Each row has a name. Each piece below is followed by the name of the row it came from, unless a question asks for something else. Each question is about the rows just above it.

gegat: [138  87 175 117 103 111]
maziz: [138  87 110 174 117 103]
Mova: [180 142 123 126 163 158]
maru: [117 103 175 138  87 110]
Put [103 175 138  87 110 117] back in order: which row is it? -> maru
Which row holds these entries in another order? [ 87 103 110 117 138 175] -> maru
Which row holds these entries in another order? [ 87 103 110 117 138 174] -> maziz
Which row holds these entries in another order? [110  87 138 175 103 117] -> maru
Which row holds these entries in another order? [111 138  87 175 117 103] -> gegat
Put [158 163 126 123 142 180] back in order: which row is it? -> Mova
Which row holds these entries in another order? [ 87 110 117 103 175 138] -> maru

tego: [175 157 106 138 154]
raz: [143 172 121  95  94]
Ler: [157 154 137 175 106]
Dumo: [115  92 132 154 141]
Fili: [189 162 117  91 118]
Which row holds these entries in another order? [154 138 106 157 175] -> tego
Which row holds these entries in another order? [118 189 162 117  91] -> Fili

bevi: [199 150 152  88]
Puv: [122 134 123 142]
Moz: [134 123 141 122]
dufes: [141 141 105 132]
rel: [140 105 133 141]
mezo: [105 141 132 140]
Put [132 141 141 105] back in order: which row is it? -> dufes
[105 132 140 141] is which row reordered? -> mezo
Put [141 140 133 105] back in order: which row is it? -> rel
Which row holds these entries in another order? [142 122 134 123] -> Puv
Put [105 132 141 141] back in order: which row is it? -> dufes
Put [141 134 122 123] back in order: which row is it? -> Moz
[141 105 132 141] is which row reordered? -> dufes

Degu: [146 123 160 150 130 151 181 155 165 169 163 169 175 159 174 157 135 188
 151 161 191 152 140 145 166 162 167 170 194 148 175 162 148 158 139 154
 157 154 167 173 163 161 153]
Per: [163 150 174 167 159 155 138 145 148 169 140 135 188 153 148 166 163 123
 154 146 158 161 173 151 170 160 162 157 130 194 175 162 151 169 191 167
 157 154 161 152 181 175 165]
baz: [113  86  96 122 128 124 121 136  80  70 116 120 121  82 113 124 116 150
  82 125 133  92 127 122 119 115 117  91  87 122 131 120 123 121  98 120
 117  86 118 117 122 149 105]
Which row holds these entries in another order? [123 130 135 139 140 145 146 148 148 150 151 151 152 153 154 154 155 157
 157 158 159 160 161 161 162 162 163 163 165 166 167 167 169 169 170 173
 174 175 175 181 188 191 194] -> Degu
Which row holds these entries in another order? [105  80 125 149 122  91 117 121 127 120  87 113 113  82 136 131  86 120
 150 119 115 122 133  96 116 118 128 121 124  86 122 117 117 121  98 122
 116 123  92  82 120 124  70] -> baz
[123 130 135 138 140 145 146 148 148 150 151 151 152 153 154 154 155 157
 157 158 159 160 161 161 162 162 163 163 165 166 167 167 169 169 170 173
 174 175 175 181 188 191 194] is which row reordered? -> Per
[153 161 163 173 167 154 157 154 139 158 148 162 175 148 194 170 167 162
 166 145 140 152 191 161 151 188 135 157 174 159 175 169 163 169 165 155
 181 151 130 150 160 123 146] is which row reordered? -> Degu
Put [191 167 145 175 169 123 162 135 157 130 150 151 161 167 148 174 165 163
 166 153 194 161 146 175 188 158 160 170 173 162 152 154 181 151 169 154
 157 159 148 138 155 140 163] back in order: which row is it? -> Per
Which row holds these entries in another order? [165 175 181 152 161 154 157 167 191 169 151 162 175 194 130 157 162 160
 170 151 173 161 158 146 154 123 163 166 148 153 188 135 140 169 148 145
 138 155 159 167 174 150 163] -> Per

Tobuv: [126  92 197 194]
Fino: [194 125 197  92]
zon: [ 58 105 160  97]
[ 58  97 105 160] is which row reordered? -> zon
[ 92 125 194 197] is which row reordered? -> Fino
Which row holds these entries in another order? [197 194 126  92] -> Tobuv
Put [ 92 194 125 197] back in order: which row is it? -> Fino
Which row holds these entries in another order? [197  92 194 125] -> Fino

buv: [189 124 135  80]
dis: [123  73 156 115]
gomon: [156 123  73 114]
mas: [ 80 189 123 134]
Zabe: [124 189  81 134]
Sim: [134 189  80 124]
Put [ 80 189 134 123] back in order: which row is it? -> mas
Which row holds these entries in another order? [156 115 123  73] -> dis
[134 189 124  80] is which row reordered? -> Sim
Which row holds these entries in another order? [189  80 124 134] -> Sim
[124  80 189 134] is which row reordered? -> Sim
[156 114  73 123] is which row reordered? -> gomon

